Each path is a new rotation, seen through one point. The rows after it are directions, each followed by how far the rotation turns it, in deg/step (0 if it stays put).
Each turn is a multiple of 5 degrees from 10 to 175, or 0.
Each row of a path follows its step; steps can be skipped.

step 0: [ 12 -10  13  15  17   8  -4  13 -22  17  14  -8 -25  11 -12 -13   0 -32
 -12   9 -16  19   1  -9  -6  13 -22  -2  11  11   6   7   9   8  34  22
  31  -3  -5  -5  12 -14   7 -14   6  21 -18]
step 1: [ -5   2  15  -3   2   1  -3   6 -23 -19 -30  -9  -8  -2  -1 -17 -16  -8
  -3   8   2 -18 -14  16 -25   7   6  -6  -7 -24 -15  12  -2  17  -1  47
  19 -24  -4  -1   7 -13 -11 -24   5  -9 -24]
step 2: [ -4  -1 -10  11  11  12   7  16   8 -27 -23 -13  10 -14  25  10   9  -1
 -30  32 -19   0 -23 -12  -5  14  -4  13 -11 -12  24 -17   0  -1   8   7
  36 -27   8   3  24  -2  -1   3  -4  -4   9]
step 5: [ -4   9  -9   7 -15 -13 -10  24 -11   2 -21  15 -23  21  20   5  20 -10
  -1  18  -3   1 -25 -14  -9 -17  11  -1   3 -20   3   0  14  33   7   9
  23 -35  -9  -3  18  -7   0  -9  10 -24  -8]
step 6: [  7 -16   3  23  18  16  -1  11   1 -22  15 -37  -1  21   7  14  10  -2
   9  -7 -30  22 -27   1  -9   3  -2   2  17  -4  13 -14  16  -1  -9  21
  28 -15 -15   0  22  -3   7 -22 -14   7  -8]
step 7: [  1  -2  48  -5  32  11   1  -4  -6   2 -23  -9  -8   2   9   7  17  -4
 -21   6   9   8  15 -19 -10   6  -8  -6  10 -24 -27   1  11 -10   7  27
  29   9  -2  17  22   3  -7 -15  -1   0 -17]
step 8: [-15   1  12  -4   4 -20   4  24 -22   3 -15   6   7  -1   1 -17  -1  -7
 -35  23   2   4   4  -1 -24   0  23   5  -3   8  17  -6   8  15  21  10
  43 -20 -16   3   3  -6   4 -21   5  31   8]
step 9: [ -9  -9  -2  -2   1  36 -14   3 -18   4   8   4 -23  15  12  -1 -16  -6
   0  33  -9  -8 -38   0   9   9  -1  -7  10  -4  16   2   2  -2  17  35
  24 -24  -1 -28  14  -7   3 -12   1   0 -13]
step 12: [  3 -38   6  13   5   4   0  21  -4   4   6  -7 -14  19  12  16 -18 -41
  -1   2   8  -8  -6   1 -24   8   4   6  -3   2 -12   5  21  10  12   0
  27 -35 -29  -8   0 -11  -2 -19   0  15 -13]
Directions:
[ 2  4 -3  7  6  4  5 -6  6 -6  3 -6  0  7  6  0 -2  1  1  3 -2  1 -1 -6
 10 -2 -2 -6  6 -5  5  9 -1 -2 -6 -5  6  6  3 -2  1  1 -8 -2 -1  3  6]
100
[-7 -1 -3 -8 -3 -3 -6 -5  4  5  0  1 -2 -4  3 -3  1  9  1  1  8 -7 -8  3
  7  2 -2  3  8 -1  3  2  3 -2  6  0  8  1  1 -4 -4  3  9  3 -4  0  8]
60
[ -2  -1  -1  -6   3   3   3   9  -4  -5  -4   3  -1   1  -7   8  -1   5
   4  -3   2   7   1   2   2   3   1   2   3   1   2  -7  -3  11   6  -7
   7   2   3  -7   0   4 -11   3   3  -2   5]
120
[-2  0  1 -3 -4 -4  1 -3 10  2 -1  7  2  5 -3  3 -5 -6 11  3  7 -4  2 -6
  6 -6 -4  0 -2  0 -7  2  4  0  9  0  5 -5  2  8  4 -1 -6 -7  3 -4 -6]
160
[ -6  13   4  -7   7  -4 -11   2  -6   3   4   2   4   0  -3   5   1   3
   0   3  -3   2   4  -2   7   3   0  -4   0   3   3  -2   1  -3  -2   3
  -1   2  -4  -2   2  -4  -1 -14  -5   3  -1]
40
